128 stands for zero in the data rows.
Every row has one hidden group. There are 2 groups. Groups can overlap: rows of different groups may look alike.
The table:
[155,123,127,157,105,237,158,161,171,53,101,155,76,71,151,145,25,153,80,112,123,110,139,139]
[193,196,255,159,141,216,140,124,100,123,50,67,154,137,141,108,202,131,139,144,122,156,75,89]
[167,158,102,140,112,162,120,188,152,121,135,86,135,101,186,181,145,182,121,104,142,199,106,146]
[145,182,213,183,96,186,129,135,93,106,93,109,150,129,149,126,138,98,159,100,124,142,47,45]
[204,101,117,148,133,32,97,135,207,172,159,193,79,144,169,99,143,179,157,134,138,161,209,120]
[131,154,151,173,141,212,132,162,127,140,123,82,146,97,129,189,131,82,81,155,127,129,11,101]
[53,59,0,119,123,7,67,133,232,115,184,19,158,151,123,154,168,152,136,216,84,212,134,194]
[49,133,53,100,99,39,162,125,111,150,168,54,205,170,109,139,171,170,137,118,136,167,127,160]
[142,155,88,98,130,131,124,168,66,162,132,137,174,129,114,167,173,131,102,136,158,115,75,138]
[110,116,142,132,156,192,151,134,83,85,98,188,116,94,86,132,14,77,91,132,124,8,110,134]
[115,186,227,166,119,155,149,94,82,83,58,110,141,151,90,105,160,58,173,148,126,99,63,52]
[144,83,117,103,202,110,112,30,124,116,189,179,66,146,166,93,67,115,153,134,140,51,166,93]
[128,100,105,112,173,117,123,59,141,101,175,193,24,142,176,96,78,85,175,124,153,96,156,101]
[120,126,148,131,121,186,145,150,124,38,67,191,107,90,127,127,24,125,93,126,132,49,150,156]
[77,147,103,192,72,144,151,144,139,78,115,108,173,100,112,169,143,85,76,115,111,102,30,115]
[153,155,98,125,103,147,125,183,140,124,127,115,139,113,165,174,149,176,119,127,167,180,102,144]
[104,110,80,47,195,101,95,154,108,189,141,22,169,163,126,142,172,128,116,162,90,184,142,191]
[145,92,94,122,175,106,115,67,138,111,188,191,34,147,171,88,90,119,149,121,154,91,160,103]
[120,137,137,132,114,148,134,167,107,102,68,182,109,118,73,130,101,129,99,140,133,100,140,171]
[111,129,148,44,125,69,134,111,127,155,125,170,145,150,152,103,145,177,155,118,146,107,202,161]
[45,65,0,59,136,4,85,75,133,158,179,26,221,154,85,145,205,102,113,217,74,169,140,203]
[114,145,255,183,37,112,175,119,91,117,51,190,160,136,37,119,135,130,116,40,125,153,158,87]
[141,123,110,165,101,161,149,144,107,111,119,146,102,95,101,115,90,113,96,122,138,126,145,137]
[173,182,252,181,44,209,121,177,131,91,47,160,109,124,92,96,148,167,156,47,106,196,137,72]
[105,107,133,93,140,109,177,97,114,255,159,139,133,130,92,123,167,98,147,107,185,109,141,161]
[134,51,57,109,175,0,50,100,180,198,177,162,157,151,114,81,196,133,138,177,78,108,229,145]
[163,126,155,86,159,208,130,86,129,198,204,93,84,106,229,121,62,152,172,93,153,144,158,101]
Some rows of the table again, each followed by its group:
[114,145,255,183,37,112,175,119,91,117,51,190,160,136,37,119,135,130,116,40,125,153,158,87] z220
[131,154,151,173,141,212,132,162,127,140,123,82,146,97,129,189,131,82,81,155,127,129,11,101] z141
[134,51,57,109,175,0,50,100,180,198,177,162,157,151,114,81,196,133,138,177,78,108,229,145] z141
[120,137,137,132,114,148,134,167,107,102,68,182,109,118,73,130,101,129,99,140,133,100,140,171] z141
[144,83,117,103,202,110,112,30,124,116,189,179,66,146,166,93,67,115,153,134,140,51,166,93] z141
[167,158,102,140,112,162,120,188,152,121,135,86,135,101,186,181,145,182,121,104,142,199,106,146] z141
[111,129,148,44,125,69,134,111,127,155,125,170,145,150,152,103,145,177,155,118,146,107,202,161] z220
[145,182,213,183,96,186,129,135,93,106,93,109,150,129,149,126,138,98,159,100,124,142,47,45] z220
[128,100,105,112,173,117,123,59,141,101,175,193,24,142,176,96,78,85,175,124,153,96,156,101] z141
[142,155,88,98,130,131,124,168,66,162,132,137,174,129,114,167,173,131,102,136,158,115,75,138] z141
[77,147,103,192,72,144,151,144,139,78,115,108,173,100,112,169,143,85,76,115,111,102,30,115] z141
[155,123,127,157,105,237,158,161,171,53,101,155,76,71,151,145,25,153,80,112,123,110,139,139] z141
[45,65,0,59,136,4,85,75,133,158,179,26,221,154,85,145,205,102,113,217,74,169,140,203] z141
[153,155,98,125,103,147,125,183,140,124,127,115,139,113,165,174,149,176,119,127,167,180,102,144] z141
[204,101,117,148,133,32,97,135,207,172,159,193,79,144,169,99,143,179,157,134,138,161,209,120] z141
[163,126,155,86,159,208,130,86,129,198,204,93,84,106,229,121,62,152,172,93,153,144,158,101] z220
[110,116,142,132,156,192,151,134,83,85,98,188,116,94,86,132,14,77,91,132,124,8,110,134] z141
[193,196,255,159,141,216,140,124,100,123,50,67,154,137,141,108,202,131,139,144,122,156,75,89] z220
[141,123,110,165,101,161,149,144,107,111,119,146,102,95,101,115,90,113,96,122,138,126,145,137] z141
[115,186,227,166,119,155,149,94,82,83,58,110,141,151,90,105,160,58,173,148,126,99,63,52] z220
